128 stands for zero in the data rows.
Here are some rows, each followed by its group. Groups can overlap.
[180  92 101 128 118 178 129 122 160 122 141 116 100 103 135 156  90 116  73  87 153  91 154 135  86 153 178 123 119 136 122 131 137  84  92 131 140  78 118 101 171 136  97 124 137 147  92 131 137 141 129 117 110 148  99  96 154 175 159 170  99 157 162  94] 0
[171  98 106 122 115 169 148 116 163 122 149  77  99 108 130 156  75  65  98  89 148 105 135 135  96 152 202 132 124 142 124 125 139 105  86 131 145  86 125 118 192 138  92 123 124 142 128 130 143 137 138 125 133 157 107  94 139 172 149 160 107 152 152  97] 0
[120 138 179 156 179 120 180 107 108 107  47 119 151  86 174 141 138 175 159 124 139 135 165 171 169 117 119 107  84 140 138 119 158 194 129 108 133 129  96 164  98  94 177 199  92 191 105 166 114 144  87  66  75 109 162 103 104 118  98 117 178 157 114 100] 1
[107 131 173 166 175 130 177 116  98 114  52 148 155  66 178 136 127 178 170 127 126 140 134 186 164 128 112 118  76 140 134 110 127 189 127 123 132 157 111 164  92  94 200 183  97 192 104 160  77 131  75  70  84  97 162 113 130 109  79  92 193 159 103  94] 1
[ 75 123 136 112 155 148 130 124 145 115 116 145 117 111 140 135 102 190 153 144  90 119  87 162 135  85 107  95 124  54 138 155 137 154 115 162 124 133  90 171 131 144 147 135  82 148 129 136 122 113  83  96 117 107 131 123 160 127 123  86 166 155 127 149] 2
[165 100 141 134 130 149 140 115 167 154 140 107 111  94 126 149 105 124  82  81 138 108 149 130  97 161 177 139 139 158 115 128 142 107  93 106 152  97 126 115 135 136 112 146 131 137 124 124 132 148 136 112 123 149 113  91 121 167 134 187 137 163 158 103] 0
[104 174 126 169 158  81 101 116  98 192 183 134 178 167 103 101 168 124 111 179 156 156  86  66 165 162 103 153 105 152 118  95 147 102 115 135 160 172 173 131  78 104 119  84 146  93 160 116  83 113 177 158 196 133 130 191  84  86  68 116 157  82  74 146] 3
[120  93 102  66  71 157 110 149 128  91  94 139 113 161  93  98 107 125 175 138  81 130 104 134  92  67 101 115 187  55 109 188  95 131 159 169  75 122  79 144 163 194 123 120 132 122 125 100 154 114 106 115 128 139  98 124 175 149 191 104  71 179 161 187] 4
[121 161 129 145 139 110 122 148  71 133  94 149 166 136 160 115 172 121 170 158 109 156 150 115 153 114 109 124 104 129 130 101 126 151 173 120 111 150 163 113 126  86 149 159 131 156 109 121 133 119 127 124 100  90 177 155 123  89 118  93 148  90 113 104] 5
[126 178 127 152 140  92 127 139  88 158 127 141 145 147 146 113 171 106 162 148 124 148 144 119 157 157 108 126 105 182 124  88 101 160 177 100 132 154 177  84  87  96 143 126 144 118 100 147 121 124 127 142 112 104 171 151  97  96 104 111 123  89 100 127] 5
[126 100  97  70  65 175 104 148 132  85 104 148 113 150 125 143  95 132 158 122  82 124 127 150  80  70 129  97 177  61 134 188  86 127 156 163  79 119 109 123 184 178 121 120 133 135 108 102 172 112 102 120 108 124 106 131 177 144 187 115  70 137 198 160] 4
[179  91 110 127 113 158 142 152 168 115 123 113 130 107 128 153  98 111  95  74 148 113 150 135  83 151 175 124 122 132 126 127 136 135 101 132 144  88 126 120 155 139 108 135 137 140  92 124 125 122 125 116 111 138 110 108 149 179 162 160 117 147 169 105] 0
[116 118 128  49 107 156 146 131 117  85  74 160 120 109 127 148  97 145 175 133  86 131 125 189 132  32 107  99 153  76 135 189  94 183 130 147  81 127  93 166 146 151 164 149  91 160 117 145 162 115  90  95  88 105 152 108 174 122 146 111 137 164 141 139] 2
[100 118 135 106 104 145 139 129 114  84  77 153  87 125 128 135 114 164 179 124  81 144 120 170 124  94 108  88 160  75 130 166 104 179 154 158  93 130  97 152 142 150 153 146 100 175  91 151 162  93  84  82  84  94 145 115 173 126 148 111 130 150 132 128] 2
[147 157 106 141  97  94 100 127 102 161 152 124 174 158 109 114 143  92 113 155 143 150 139 100 129 139 130 166 131 172 148  91 120 119 156 111 124 144 179  90 139 111 106  96 169 101 129 109 142 135 169 170 140 139 141 160 106 105 126 131  98  83 114 118] 6
[121 160 137 148 134 105 129 138  92 134 103 137 185 126 152 119 146 128 158 154 123 143 148 144 155 125 111 130 120 159 133 114 108 153 163 104 115 149 160  96 122 108 166 148 139 136 108 147  86 128 129 106 115 114 171 147 125  92 125 127 132  97 106 115] 5
[171  88 115 121 130 167 154 122 171 122 141 115  86  98 149 145  86 121  87  83 154  85 131 138  99 141 177 128 124 135 108 146 137  88  73 143 149  71 115 122 158 138 102 130 130 141 108 115 136 137 132 134 155 157  91  91 147 179 144 162 106 150 159 113] 0
[ 94 173 133 153 142  78 103 120 100 177 157 124 151 174 103  94 180 135 110 183 147 176 118  80 164 139  99 159 107 149 130 115 151  80 127 108 131 165 163 132  95 113 124  94 136  86 174 111 101 155 181 164 179 107 127 186  80  85  95 100 137  75  82 144] 3
[ 93 201 142 159 147  87  99 118 110 178 159 109 147 168 123 105 174 143 113 175 154 160 100  96 174 138  80 140 104 159 128  96 151 111 126 122 157 172 183 130  96 104 112  92 134  91 185 136  91 148 162 172 184 142 134 176  86 101 117 110 153  90  77 148] 3
[122 155 131 146 134  90 134 127  76 141 104 143 152 133 162 110 153 115 155 146 130 147 152 135 157 137 116 135  96 151 147  97 144 149 176 114 104 162 173  97 117  98 140 137 122 133  99 148 126 122 116 128 103 114 168 145 120  94 109 102 124  92 101 107] 5
[109  96  90  72  80 154 106 153 141 100 128 141 118 154  99 120  86 130 161 111  75 111 109 154  81  86 118 114 179  63 129 182  99 119 145 154   0  95 107 139 177 167 117 100 112 120 109 103 175 114 104 109 108 118 105 134 175 154 177 104  77 161 173 153] 4
[ 96 180 121 150 152  84 112 105 111 176 167 114 128 158 110  89 181 123 116 174 142 156  78  87 157 145  95 147 116 147 128 104 138 114 156 110 153 166 164 126  99 106 102  85 143  83 180 125 101 125 162 165 146 123 136 170  92  98  92 119 140  87  99 137] 3
[149  78 116  56  52 171 112 166 149  81 110 127 109 143  99 132  83  90 128 108  81 115  98 140  72  81 116 127 187  75 131 178 117 108 130 153  88  92  89 149 183 192 110 111 126 112 117  98 185 114 120 127 121 135 103 104 189 170 187 126  54 170 186 156] 4
[105  91 132  60  76 154  98 153 131  79  84 129 121 150  92 132  97 110 111 117  60 160 108 149 108  44  99 119 198  93 131 184  66 130 186 149  79 116  95 131 132 190 155 120 124 109 118 111 185 126  83 127 118 116 114 101 172 148 180 130  71 166 166 201] 4
[187  97 125 127 120 151 137 125 168 126 132 137 105  92 124 152  97 114  97  73 157 103 174 127  89 153 176 137 133 157 124 121 122 118  95 127 152  85 117 113 152 130 100 158 150 161 113 124 134 146 119 126 119 138 129  90 134 169 145 161 108 155 174 111] 0
[117 164 144 147 137  95 114 145  89 138  89 140 167 133 135 105 159 126 147 154 116 130 138 138 152 133  89 148 112 145 138  99 122 167 191 102 118 161 155  79 104 106 152 150 136 136 127 143 129 125 128 134 110  97 156 149  86  97 126 101 134 100 104 127] 5
[186 107 114 130 121 152 138 114 184 123 158  98 104  98 131 139  98 116  69  73 165 100 153 115  83 158 165 124 121 149 123 122 137  82 100 117 150  73 133 110 159 129  93 130 140 130 124 118 135 138 141 126 134 154 112  96 135 176 137 175 122 134 163  97] 0
[181  91 116 109 107 167 149 118 185 104 154 110  89 100 123 152  81 120  74  83 154  98 144 133  88 157 173 134 127  98 120 137 133 104  95 148 147  71 136  88 141 144  89 116 130 121 103 105 136 127 135 121 123 162 100  84 145 179 159 191 111 147 169 155] 0
[103 166 116 162 154  96 119 140  88 158 141 143 161 152 138 125 166 116 155 149 141 152 133 118 159 156  99 140 102 164 135  98 149 128 140 111 119 167 192  88  91  95 140 105 152 116 127 126 116 137 136 139 122  97 154 164  93  85  96 103 150  77  81 111] 5
[125 183 124 158 145 101 127 152  98 164 135 147 152 146 147  99 163 119 138 162 140 130 118 118 164 150 119 139  86 150 140  93 139 154 160  90 136 161 170  92 133  93 133 120 140 125 131 185 108 139 151 140 104 107 161 164  93 116 104 109 147  71  94  84] 5
[194 103  97 124 119 158 138 110 173 125 148 105 110 106 157 153  95 115  87  82 152  97 156 145 100 162 191 120 136 131 125 125 134 103  97 127 136  78 126 107 155 137 145 136 143 136 104 105 139 138 142 132 126 155 109  92 130 169 145 165 106 146 165 109] 0
[190  75 129 117 112 149 143 124 162 110 147 100 113  84 127 159  86 108  95  66 155  97 159 147  85 136 174 128 145 152 134 142 120 114 104 106 135  78 111 103 147 152 120 168 144 146  94 113 146 135  55 106 101 142 116  73 151 174 168 190 102 155 187 108] 0
[ 99 108  88  65  71 170  92 134 151  88 132 140 111 148  98 135 100 135 152 119  81 108  85 118  82  81 120  96 179  74 126 180 116 103 120 195  85 115  90 163 175 184 106  94 133 119 126 102 121 108 127 122 136 136  97 135 177 163 165 109  86 151 166 160] 4
[122 152 140 157 140  92 130 139  89 158 136 145 156 147 152 109 164 105 144 157 134 138 138 127 154 156 109 137 111 154 137  95 127 144 168 103 128 165 172  93 104 103 131 121 137 103 134 133 118 136 132 119 122 103 137 165 114  99 114 100 138  91  86 114] 5
[ 99 149 179 175 200 125 196 108  85 113  78 164 152  74 180 129 130 176 171 120 124 118 132 181 140 134 123  80  59 126 141 117 164 203 109 142 134 153 106 163  74  81 195 200  78 198  62 178 128 137  61  57  63  78 160 104 124 122  75  90 215 145  92  93] 1
[113 166 138 148 133  75 117 149  85 139 118 138 170 155 141 111 167 113 138 157 124 141 156 117 155 151 103 146 117 148 162  92 117 168 183 104 115 171 165  82 107  98 154 125 125 114 124 140 122 118 131 142 112 116 171 156  93  79 112 109 114  80 101 119] 5
[122 140 106 128 100  98  99 135 105 161 164 101 149 172  93  91 157  88 115 157 141 163 124  76 135 134 105 178 146 159 144 100 116  86 140  97 129 141 115  94 114 134 111  86 164  81 153 113 120 135 173 166 161 146 126 166 100 109 130 146  97 102 129 148] 6
[152  96 118 131 132 149 152 112 169 119 153 152 111  97 129 153 101 134  87 102 154 108 135 135 101 144 168 124 116 151 138 124 150 103  67 131 137  99 111 130 149 128  88 143 124 127 113 129 158 133 153 118 133 161 120 100 147 159 129 147 134 133 145  94] 0
[160  98 108 124 120 150 135 120 171 120 126 112 100  96 129 158  84 128  89  87 155 105 152 124  89 150 198 129 126 149 127 137 143 112  96 129 139  87 161 122 145 134 102 131 138 136  98 129 137 138 143 119 122 161 118 102 129 159 140 172 116 145 165 115] 0
[ 94 136 152 159 168  88 102 115 113 167 159 125 130 147  97 129 168 115 105 171 150 156  96  88 173 141 103 146 124 148 124 103 143 113 114 121 167 168 124 158  56 119 130  93 135  91 174 110  86 132 170 167 174 168 122 164  81 102  82 112 144 115  69 136] 3
[111  94 109  66  68 161  94 147 138  92 131 115 109 182  71 111 115 130 164 124  72 122  96 103 104  77  81 112 205  86 121 179  84 129 150 175  79 130 105 132 162 202 127  83 128  96 147  99 174 117 121 151 145 130  89 126 173 146 189 124  78 127 165 207] 4
[103  97 130  68  96 154 121 142 149  84 115 126 123 150  97 119 116 126 152 127  75 131 103 131  96  64 104 118 178  97 126 194  93 119 146 166  95 123  77 157 145 181 130 112 129 121 132  94 150 121 113 137 137 140 104 126 178 148 168 130  81 156 170 189] 4
[ 98 161 120 149 146  88  97 124 116 176 178 134 129 169 108 100 166 124 103 171 161 145  98  70 168 132 112 153 117 150 122  96 159  93 127 123 158 169 152 131 106 107 117  81 138  90 174 114  99 142 173 165 184 152 116 178  86 109  90 115 141  97  86 132] 3
[ 94 163 127 152 152  80  93 124 109 176 149 124 147 160 125 112 175 130 135 172 149 153 105  85 161 129  94 148 111 159 146 100 135 109 139 118 163 168 146 129  88 104 129 101 131  92 195 115  88 130 152 165 177 143 135 168  80  97  87 120 149 102  89 162] 3
[108 179 128 157 142  86 116 126  77 168 118 140 144 140 143 107 154 106 136 136 138 142 153 138 150 151 113 137  97 146 140  96 145 135 142 109 124 154 169 106  92  89 124 129 150 125 119 161 121 130 140 136 122 113 143 168 103  88 104  92 135  90  98  98] 5
[ 91 116 135 101 128 162 143 126 126 107  96 149 119 122 130 133 103 177 168 130  79 120  98 173 156  98  99  91 137  68 129 174 114 159 136 146 100 123  82 156 145 154 164 135  80 155 105 140 166 107  85  93  99 105 133 111 164 123 137 106 133 150 133 146] 2
[115 143 185 163 189 125 171 116  90 123  79 132 143  89 175 117 130 174 162 131 122 118 147 175 177 130 109  95  75 151 115 111 137 188 126 135 134 151 111 149  79  92 201 189 105 197 115 164 110 130  74  73  70  92 163 103 113 105  84  98 193 139  99 105] 1
[183 115 118 111 115 155 134 122 181  97 138  82  97  90 130 150  87 117  82  77 151  99 150 133  78 138 167 126 134 146 144 126 130  98 109 117 165  85 114 117 139 136  96 159 145 144 115 115 141 139 129 124 114 145  96  86 136 169 153 181 117 161 165 116] 0
[125 146 181 164 172 118 180 141  99 124  77 126 155  79 187 135 125 169 201 136 120 135 154 167 166 138  84 111  86 146 134 117 137 205 128 119 122 150 107 134  96  94 198 208  82 194  99 176 122 136  76  63  64  87 174 100 135 117 113  92 198 149 111  83] 1
[134 145 113 131  95  96  83 149 107 156 159 111 158 181  85 103 159  88 118 160 144 170 139  80 109 134 117 167 158 164 154 102 131  93 123  99 122 155 167 102 123 124  98  87 179  81 164  98 126 132 190 183 173 150 140 182  90  95 134 129  93  87 107 166] 6
[110 136 199 166 194 118 177 125 101 113  72 135 147  73 167 133 135 159 155 131 130 129 162 172 167 122 108 119  77 144 126 120 149 225 122 120 134 154 110 165  74  92 194 192  88 193 110 175 105 144  76  77  87 109 156  96 107 102  74 107 194 149 104  91] 1
[ 97 148 196 156 201 122 157 110 104  89  78 140 148  77 169 137 117 179 158 132 126 122 145 168 177 129 120 101  84 132 137 111 153 197 115 125 146 158 106 168  83  87 179 189 108 196 109 169  97 137  84  80  77  96 150 115 116 111  81  97 200 129  98  98] 1
[163  88 135 111 121 156 139 118 157  97  91 115 122  81 127 166  98 116 111  86 145 102 146 155  86 140 166 154 128 142 112 129 158 131  97 131 129  74 108 130 142 138 137 150 193 157 105 124 152 139 120 104 123 138 115  83 134 165 151 177 115 160 177  89] 0
[191  98 118 133 129 169 135  75 170 131 158 104  97 101 158 147  93 112  88  84 166  91 145 126 103 144 181 140 113 120 129 118 143 100  95 113 144  82 120 103 156 126  94 132 131 121 109 130 152 134 136 123 143 146  94 108 136 171 144 173 118 140 149  97] 0
[113 140 147 154 165 124 163  99 120 125  93 131 137  82 164 141 133 190 133 119 137 124 148 173 156 131 129 101  83 145 125 122 152 173 111 131 142 144 116 150 126  90 168 177  98 187 113 164 104 143  95  73  89 100 150 108 126 110  90 111 192 141 109 106] 1
[ 96 167 122 158 156  85  98 120 110 185 184 126 166 172 108 108 170 126 101 167 167 139 111  71 165 147 104 146 106 151 146 104 143  98 132 129 165 172 164 140  96 102 103  85 141  78 174 116  90 132 176 165 187 139 129 179  79 101  88 113 139  83  90 134] 3
[113 107 121  72  84 158 108 161 137 115 126 128 109 166 100 110 114 119 152 128  78 126  76 126 113  98  99 145 184  92 115 167  87 119 163 151  88 119  99 126 149 187 125  90 125  98 149 104 165  98 118 138 133  95 107 148 156 144 174 129  86 141 149 177] 4
[ 96 166 113 157 150  94  99 110 111 173 147 123 133 166 112 103 167 146 103 171 148 146  99  78 154 150 106 133 103 146 128  88 164  99 121 125 165 172 160 142 122 101 109  89 143  79 165 112  78 122 169 161 185 147 134 166  86  83  78 104 129  92  80 152] 3
[128 155 116 135 129  97  97 132 121 168 168 122 132 169  94 106 151 116 103 165 144 158 102  79 144 126 111 142 148 151 128 119 137  90 129 133 152 146 156 125 105 127 106  81 151  67 174 114 105 132 183 181 195 162  94 165 106 110 120 127 132 105 114 157] 6
[128 182 113 133 104  85 107 142  94 173 156  87 159 161 114 117 162  89 108 154 155 163 151  92 137 157 129 155 142 170 152  87 134 115 154 103 122 150 178  94 117 110 100 103 160 108 152 112 135 142 176 179 153 129 146 172  92  89  96 124 101  86 107 116] 6
[179  98 109 110 121 162 139 111 179 111 138 105  94  97 131 144  87 111  81  75 151 103 150 134 102 166 186 116 148 139 131 132 142  98  60 132 153  67 124 118 152 135  83 131 146 140 115 118 135 121 134 127 129 162 103  93 140 187 145 175 113 155 162  89] 0
[ 99 172 121 155 136  88 112  86 116 181 164 126 136 155 111 115 169 125 102 166 153 158 105  79 147 147 119 136 121 148 129 106 168 106 135 125 156 178 159 132 102  99 119  92 152  87 177 115  98 135 176 140 182 156 135 178  77  96  86 105 148 100  87 126] 3
[184  94 137 131 122 152 145 128 165 129 131 112 107  94 117 158  87 103  93  76 145 106 158 126  92 148 165 135 128 124 118 112 135  87 103 110 146  89 113 125 140 136 114 143 140 142 123 117 144 130 126 124 117 150 113  86 133 161 136 167 110 156 167 113] 0
[ 93 178 128 152 151  92 108 120 115 197 158 124 139 160 110 104 159 132 123 182 157 146 103  68 146 140 105 154 108 144 118 105 152 105  86 135 172 169 167 146  79 101 111  93 134  92 202 105  80 130 178 143 179 138 125 173  84  96  83 102 165  88  82 145] 3
[101 149 196 157 175 118 171 118 107 136  91 118 143  85 158 140 132 153 142 130 121 116 154 160 160 139 104 104  96 143 119 124 149 189 130 120 141 138 114 136 106  91 173 177  96 193 107 161 106 117  90  68  97 105 163 111 123 105  89  90 198 142 110 136] 1
[ 89 104 149 108 133 145 153 124 123  82  92 139 122 110 138 139 110 164 166 135  83 118 113 172 143 102  92  99 147  88 114 162 110 153 145 137 117 140  72 165 118 145 171 153  91 151 120 149 143 112  63  98  96 107 144 108 163 133 126  98 164 143 130 149] 2
[163 111  90 132 125 152 143 117 173 113 143 114  92 103 121 150  91 120 100  86 163  88 141 136  97 151 177 137 107 154 117 137 136  96  83 137 153  81 124 134 151 132 109 138 134 135 114 138 134 118 134 125 121 157 105  85 136 177 144 169 113 152 157 104] 0
[100 162 146 160 158  86 103 132 110 171 149 117 142 160 115 120 182 129  96 164 162 157 110  62 170 146  91 148 116 162 146  97 140 111 136 124 149 158 149 121  93 103 157 174 149  86 172 118  84 151 148 158 180 149 133 190  92 106  82 121 142  96  82 136] 3
[197  91 112 122 125 147 140 121 167 121 140 132 132  96 120 146  70 118  97  85 148 110 139 146 106 153 175 130 122 142 130 132 124 113  92 129 131  90 113 114 162 130  91 113 137 139 109 122 160 133 127 116 113 163 112  93 147 149 149 194 121 149 162 124] 0
Which 3 groups are nearest to each row below, nearest first, going by the distance to the centre of the group?
[124 147 181 166 189 122 158 109 103 125  84 134 142  72 161 146 132 185 142 129 133 111 144 174 150 131 123 104  78 151 127 119 147 183 123 128 128 144 110 164  95  89 164 204 104 187 111 158 116 131  91  85  87 117 154 101 113 112  92 117 186 149 104 120] ~ 1 2 5
[111 107 127  67  82 137 106 134 124  84  83 116 129 151  79 115 112 119 198 124  52 135  92 146 120  49  83 111 216  77 132 185  80 121 165 176  83 112  58 147 138 192 133 103 124 107 134  92 115 111  94 142 142 117  84 116 160 126 191 115  91 154 160 199] ~ 4 2 0
[184 101 140 124 127 151 137 127 157 102 115 100 118  93 134 161 102 120 101  96 135 102 174 136 108 120 169 138 141 150 132 128 133 114 104 135 130  97  98 130 128 136 116 145 128 158 113 125 120 133 124 100 108 165 109  85 143 165 150 172 127 148 170 163] ~ 0 2 4
[126 172 124 116 131 101 140 153  89 149 117 145 158 120 157  83 157 124 151 150 137 138 145 137 144 135 124 124  96 141 138 101 135 158 158  99 122 143 174 103 125  84 146 147 126 143 118 147 120 137 146 122 104 109 157 156 106  95  98 101 132  87 100 107] ~ 5 6 3
[ 87 106 151 106 130 151 149 124 124  84  88 143 119 114 148 128 114 155 177 133  82 133 113 170 152  94 101  87 145  59 120 177 104 148 147 136 115 133  85 134 115 151 174 160  92 155 106 144 147 119  80 102  80  90 132 104 164 125 122 108 142 179 136 149] ~ 2 4 1
[167  95 129 123 117 156 123 131 175 121 116  95 111  94 143 161  96 123 106  81 135 104 147 129  84 140 154 144 135 126 125 128 123 116 107 126 137  88 118 126 151 135 105 143 134 125 113 137 140 128 112 126 125 130  96  86 131 170 146 178 105 144 163 107] ~ 0 4 2
[122 115 149 127 119 130 144 146 103  98  84 122 134 123 129 129 127 146 167 128  78 138 142 181 124 104  96 117 144 103 131 160  91 172 152 121 101 124 102 104 132 131 174 161 106 148 106 134 161 106  86 114  81  75 154 109 167 123 148 113 129 144 141 140] ~ 2 4 1
[192  85  99 126 116 159 138 116 177 127 167 127  95  96 112 157  85 128  66  78 161  83 145 122  87 139 191 135 125 139 112 132 145 106  91 133 132  79 122 114 159 134  89 127 128 119  99 110 145 116 142 127 125 147 113 113 146 176 144 172 110 153 158  98] ~ 0 4 6
[ 91 179 164 157 161  91  96 125 110 172 160 130 142 151 128 106 181 143 114 164 161 167  81  90 173 171 105 151 100 153 139 101 136 105 121 117 157 183 152 139  81 100 125  99 120  98 180 127  87 135 165 148 179 127 145 180  97  90  80 100 161  84  77 137] ~ 3 6 5
[157  94 122 120 111 163 139 124 165  96 100 108 103 107 122 159  88 136 115  87 146 108 154 142  85 120 163 126 133 134 164 136 127 118 104 145 139  81  89 142 127 150 127 149 136 174 113 118 140 124 104 115 122 138 106  72 158 160 161 160 121 167 173 127] ~ 0 2 4
Which 4 groups are nearest to each row below, nearest first, going by the distance to the centre of the group?
[189 102 117 137 121 148 139 128 189 119 143 108 112 107 139 150 106 108  93  87 170  99 146 129  87 168 174 130 122 147 127 114 147  81 107 111 155  74 134  99 157 126 103 133 167 124 115 117 134 136 152 134 136 145 130 110 117 169 126 169 110 130 159  78] ~ 0 6 5 4
[178  88 112 133 121 155 137 121 172 117 147 107 101 101 138 152  85 118 118  79 153  97 148 138  78 121 179 129 125 131 123 134 138 110  86 131 135  85 105 127 149 146 107 130 137 147 118 129 161 125 130 123 123 149 126  99 134 171 142 176 108 136 168  98] ~ 0 4 2 6
[140 155 126 156 152 105 134 125  87 164 116 139 157 131 146 134 159 124 141 152 138 128 154 154 144 139 117 143  94 158 153 100 145 147 143 114 123 164 161 103 116  91 149 137 123 154  99 149 147 134 124 119  81  96 165 146 129  94 106 108 145 106 107  96] ~ 5 1 6 3
[131 163  88 144 101 105  95 132  99 146 158 104 156 170 108 114 149  91 116 145 148 145 147  91 124 139 138 191 139 148 143  92 133 104 160 117 107 150 190 107 122 112  96  88 168  95 110 107 137 114 182 170 150 132 156 176 100  93 131 131  88  81 113 120] ~ 6 5 3 0
[162 106 117 135 135 141 144  98 174 146 146 116 110 103 124 155 101 128  84 103 163 109 148 120  84 182 191 151 113 144 125 131 155 102  78 150 152  94 126 129 130 125 123 144 133 127 122 122 133 134 140 120 135 156  95 116 119 151 135 175 127 117 149 120] ~ 0 6 5 3
[170 108 119 138 134 159 144 108 167 128 151 115 101  92 140 149  98 116  83 104 154 104 134 127  96 160 181 133 115 141 133 119 137 106  80 115 154  92 104 117 156 130 100 125 118 146 115 133 125 138 134 117 150 158  86  96 159 162 136 155 122 142 153  96] ~ 0 6 2 4
[173 117 104 141 137 147 136 121 176 146 186 118 104 111 137 146 112 103  69  97 161 100 131 110 105 177 187 142 106 146 114 105 145  97  84 117 153  79 145 112 148 124 100 120 124 124 136 132 110 129 156 127 125 144 117 126 132 163 118 170 121 128 140  85] ~ 0 6 5 3
[106 104 119  72  83 162 128 138 137  78 106 144 117 154 106 126 106 137 162 123  71 128 106 138  98  72 101 112 180  80 129 182  97 137 127 154  94 122  69 178 140 181 128 118 109 117 127  95 155 108 120 130 130 123 102  99 164 144 165  99  86 168 158 171] ~ 4 2 0 6
Which 3 groups are nearest to each row below, nearest first, going by the average distance to the group's rows?
[118 166  90 157 139  92 132 147  74 159 151 143 159 145 159 110 173 105 171 149 124 143  50 134 143 152 108 135 106 151 103  80 128 145 188  82 101 161 172  81 130  89 157 140 132 135 114 128 134 129 135 125  95 109 170 148 110 101 110 108 142  72 101 113] ~ 5 6 3
Which 4 groups are nearest to each row below, nearest first, going by the distance to the group's nearest row?
[176  94 114 119 107 152 140 128 173 118 135  97  96 110 133 143  95 110  92  86 148  99 138 125  98 150 167 137 142 152 129 132 127 109 108 111 122  85 116 117 133 142  88 140 149 124 117 120 158 132 118 137 115 122 106  92 148 156 169 173 107 144 165 121] ~ 0 4 6 2
